In the rows, zero is written as 128.
Where one turn sends some rows of the set: a few examples, then the rows asked:
C: [132 117 111 113 130 111 136 111 163 111 138 145 109 134 116 144 114 137
 168 126 166 134 110  92 138  98 136 150 119 140 108 136 137 136 147 133]
R: [117 106 104 118 127 124 119 111 145 134 132  96  96 139 129 118 126 143
 121 112 160 118 134 124 160  87 105 145 105 147 133 134 114 154 151 157]
B: [124 142 106 144 133 127 115 125 137 102 144 116 106 122 131  96 129 146
 168 156 148 106 111 130 136 107 135 168  87 143  98 151 123 130 176 167]
N: [137 111 120 105 125 116 126 113 163 110 137 141 118 136 138 143 119 141
 178 116 154 137 129 107 141 112 133 139 111 141 125 148 129 120 157 145]
T: [118 106 105 121 123 115 122 107 137 128 129 103 100 138 129 118 134 144
 111 118 167 111 138 128 160  90 103 149 109 148 130 134 113 145 154 155]
J: [137 112 119 111 124 102 135 105 147 102 134 156 117 133 130 142 131 141
 159 127 171 128 131 111 141 111 131 154 121 140 114 145 132 114 159 136]
A: [135 110 108 114 121  98 128 109 161 111 140 149 102 128 125 131 128 142
 181 130 160 133 124 105 148  93 123 156 119 130 117 145 143 137 152 154]
E: [102 128 112 128 135 120 137  90 136 132 102 114  86 148 162 139 163 123
 157 125 169 109 119  96 141 100 113 135 109 132 120 120 148 119 160 149]
L: [102 128 114 125 135 127 134  93 143 135 103 108  88 150 164 140 158 123
 164 120 162 114 118  93 140 101 115 129 106 133 124 121 146 121 159 150]
G: [137 148  97 154 119 138 127 110 110 135 132 127 109 123 131 119 141 134
 151 134 111 125  98 108 119 105 125 136  78 133 124 125 128 124 167 160]
D: [117 110 108 118 128 128 122 112 145 131 129  95 104 143 128 125 121 141
 111 111 163 115 130 120 156  93 111 140 105 154 128 131 108 147 149 146]
K: [136 150  98 156 120 138 131 109 107 133 132 131 111 124 127 122 142 133
 142 137 117 123  97 106 117 106 128 139  81 134 119 123 127 122 165 153]
X: [124 145 108 143 140 133 123 122 129 101 141 121 108 122 127 102 128 145
 155 156 157 105 109 129 132 112 142 172  91 147  92 149 120 125 177 154]
F: [121 148 109 142 141 139 119 128 140 103 142 111 112 126 126 106 116 142
 160 151 150 106 100 120 129 111 146 162  86 151  92 145 117 129 171 152]
H: [116 111 103 121 130 123 127 108 137 131 129 103  98 139 122 122 127 141
 105 117 172 113 129 121 156  89 109 150 111 150 123 129 114 150 150 144]
P: [124 144 109 138 140 141 114 128 141 106 144 110 109 125 134 102 119 146
 171 147 143 112 109 127 133 113 141 160  83 147 102 152 119 130 176 163]
V: [101 127 111 128 131 119 133  93 142 133 104 110  86 148 162 136 162 123
 165 125 163 110 118  95 143  96 111 132 107 130 122 120 149 123 158 155]
Z: [137 148  97 157 118 132 131 106 102 132 132 135 108 121 127 118 148 134
 142 140 119 121 100 110 119 104 124 144  83 132 119 124 129 122 168 157]
W: [138 146  96 155 116 132 127 108 106 133 133 132 107 122 131 116 148 135
 149 138 114 123 103 112 121 104 121 140  79 130 124 127 130 123 168 164]
M: [101 130 112 129 135 123 137  93 141 133 103 110  88 150 159 140 158 122
 158 124 166 110 113  91 139  98 115 131 108 134 118 117 147 121 156 146]

A goes to J
X goes to F
H goes to D
Where do these go?
K goes to G
E goes to M

Where one turn sends some rows of the set: a few examples, then the rows asked:
lofes: [120 143 130 143 147 134  99 144 104 127 105 144 110 120 130 121]
kogir: [128 135 114 132 138 138 108 129 114 102 114 140 153 135 145  96]
zudal: [143 141 111 140 159 134 144 134 134 108 116 154 135 138 142 114]
nuba: [144 141 139 121 148 135 141 135 116 125 120 163 141 149 173 132]
Ful: [113 140 129 138 116 136 104 144 134 125 130 162 116 149 159 119]
tutab: [121  98 132 143 123 108 110 119 117 118 104 141 131 134 156 134]
bom: [109 143 121 143 125 129 128 118 115 143 116 175 139 145 138 130]
Bulak: [157 120 142 146 138 132 101 115 115 127 120 145 127 172 145 124]
Bif: [142 117 137 132 120 149 109 140 117 140 140 132 119 159 145 122]
vumu: [136 136 143 125 160 126 119 109 101 115 131 147 134 144 129 149]
zuza: [114 124 116 155 126 147 113 133 121 111 139 130 143 142 162 128]
Tol: [170 140 125 134 129 133 131 125 124 120 126 155 134 146 151 145]
rilob: [114 142 152 137 128 113 147 136 113 110 122 161 136 149 137 118]
zud: [121 141 144 129 141 115 117 144  93 129 113 143 127 152 152  93]
gota: [128 130 121 156 116 110 134 111 127 136 131 139 106 138 160 121]
vot: [141 114 117 131 150 118 134 144 109 112 137 146 127 132 134 101]
ger: [131 138 145 152 159 114 128 119 118 132  95 132 113 133 143 104]
Gigod: [127 133 143 141 126 107 118 114 125 128 120 170 156 135 161 125]
mito: [130 144 144 140 121 150 114 134 102 112 108 131 127 113 149 134]
Gage: [136 119 125 140 152 141 102 140 117 114 114 137 127 134 141 158]
deko: [148 129 128 131 132 121 111 112 137 145 118 140 133 112 150 109]
rinav: [148 134 146 121 151 138 114 113 110 158 124 140 115 141 153 125]
luv: [137 143 127 112 123 137 126 111 108 126 119 119 127 152 129 111]
Viv: [123 127 139 131 133 115 135  98 101 118 124 117 118 148 158 133]
fava: [124 132 119 130 145 126 140 131  96 123 129 122 139 163 128 126]
fub: [122 132 150 143 134 136 111 147 133 121 146 154 114 135 130 132]
gituv: [135 130 127 147 125 131 146 134 128 119 104 157 101 148 143 138]
deri: [116 111 142 133 135 129 103 110 107 120 125 146 137 109 156 122]
Dagi: [117 139 135 127 151 109 129 120 139 127 123 121 118 136 170 127]
Kom: [130 147 110 168 156 123 117 119 107 131 116 138 126 128 148 108]

gota goes to kogir
vumu goes to gituv
Where do these go?
Tol goes to Ful
nuba goes to fub
Bulak goes to bom
Bif goes to Gigod

Where one turn sends some rows of the set: a few examples, then the rows asked:
sotu: [110 116 142 144 124 129 152 131 143 104 121 123 103 119 137 134 114 143
 126]
refal: [118 132 112 133 112 125 147 125 107 118 127 120 107 129 124 113 134 165
  99]
Sadak: [133 126 144 128 112  98 126  90 117 138 142 124 115 156 123 124 157 135
 104]
mefem: [132  96 139 140 136  93 159 104 140 127 147 126 146 132 135 133 134 137
 109]
Befen: [142 124 143 128 141 118 139 119 144 117 119 128 123 117 164 141 119 130
  91]
dis: [145 157 132 150 132 111 128 116 118 114 133 118 135 146 160 143 135 151
 102]
Diz: [133 139 134 152 133 112 139 111 110 107 124 124 133 147 170 139 122 160
 117]
topun: [121 107 145 142 136 106 146  93 145 145 149 140 115 131 132 134 155 138
 112]
miru: [143 127 142 135 146 122 127 125 144 135 140 118 130 144 154 146 139 134
 140]
fitim: [149 129 128 137 132 107 149 118 140 136 146 108 132 128 159 150 127 138
 130]
kibu: [162 152 133 149 126 111 125 116 129 134 137 119 127 146 138 131 151 144
  97]
Koni: [120 117 124 148 133 115 104 111 122 134 142 112 137 139 164 126 128 134
  96]
vav: [145 123 127 146 108 105 158 106 134 130 140 106 134 122 159 141 124 151
 120]
ripav: [130 124 137 141 141 117 122 116 140 131 120 115 133 127 173 134 117 132
  95]
setut: [127 127 128 149 121 102 145 106 129 148 138 142 122 139 161 141 144 114
 108]
zib: [127 111 137 137 141 129 110 113 129 118 143 141 113 158 118 146 151 135
 102]
temen: [128 129 140 132 124 123 109 111 129 120 154 131 137 159 130  99 136 137
 105]
padef: [132 123 115 141 111 104 148 134 111 111 135 124 104 138 122 128 120 165
  94]
Duf: [139 107 160 142 143 109 137 110 148 106 127 120 148 144 138 129 126 139
 104]
kanu: [113 122 125 134 124 134 129 130 115  89 122 117 109 139 136 126 112 153
 107]
fuva: [122 123 140 138 127 122 113 110 126 117 148 134 145 162 136 101 131 135
  99]
pames: [126 109 142 153 146 127 121  97 132 116 142 124 129 145 131 119 136 116
 131]
Lusi: [117 107 122 136 118 136 130 137 122  98 113 116 116 141 131 134 120 154
 101]
negur: [134 107 148 154 154 126 126 100 140 113 142 123 130 142 130 126 135 121
 130]
futup: [127 127 128 138 107 109 166 120 122 122 128 117  94 113 120 127 127 138
 116]
fer: [113 113 161 156 110 111 118 104 144 128 142 133 118 157 130 137 133 136
 117]
Giri: [106 127 141 133 113 118 132 109 142 125 119 117  89 123 145 117 128 133
 125]
sar: [109 129 129 133 128 132 129 126 111  88 124 115 102 137 138 128 119 150
 116]
pipar: [112 143 130 136 137 131 118 118 128  98 133 122  90 131 138 124 139 147
 120]
Dut: [121 123 131 139 110 106 169 124 122 125 123 122  97 112 120 134 129 143
 114]
beket: [123 119 145 141 131 103 134 105 122 100 137 135 150 159 146 131 138 148
  88]
pip: [134 133 119 119 130 121 145 127 108 131 126 127 147 120 148 140 144 141
  94]
pefo: [137 117 150 139 125 107 125 123 134 144 145 130 127 138 103 121 133 118
 110]
Fafaz: [130 105 119 159 130 114 128 104 115 141 151 135 124 159 117 119 134 145
 117]
dit: [124 116 147 144 141 112 140  96 146 141 151 143 111 132 128 130 158 138
 119]
Zole: [109 121 145 138 120 128 150 127 143 109 119 128  96 120 141 125 114 141
 125]
zod: [124 132 116 132 111 115 148 129 103 117 124 122 106 135 122 119 128 166
  96]
zemaz: [113 135 103 141 120 130 134 110 107 122 123 122 103 135 133 104 141 142
 116]
Noge: [128 143 123 126 111 111 146 124 130 128 142 118 100 119 121 109 135 132
 128]
pes: [125 115 138 144 116 105 163 135 123 130 106 129 102 123 120 135 125 143
 108]
Tono: [132 134 113 134 122 116 150 115 120 146 125 132 138 135 161 144 147 133
  97]
vegi: [106 114 143 150 119 118 149 142 134 101 129 126 112 125 133 145 117 147
 127]
mibok: [139 129 145 124 113  99 132  97 116 133 144 123 124 159 120 128 158 140
 102]
Tar: [143 112 132 128 132 104 156 105 122 124 133 130 147 154 127 138 157 151
 100]

sar goes to refal
zib goes to Fafaz
Where do these go?
mibok goes to topun
zemaz goes to Noge
dis goes to Tono
Duf goes to beket
kanu goes to zod
padef goes to pes
miru goes to Koni
vav goes to Befen
pames goes to temen

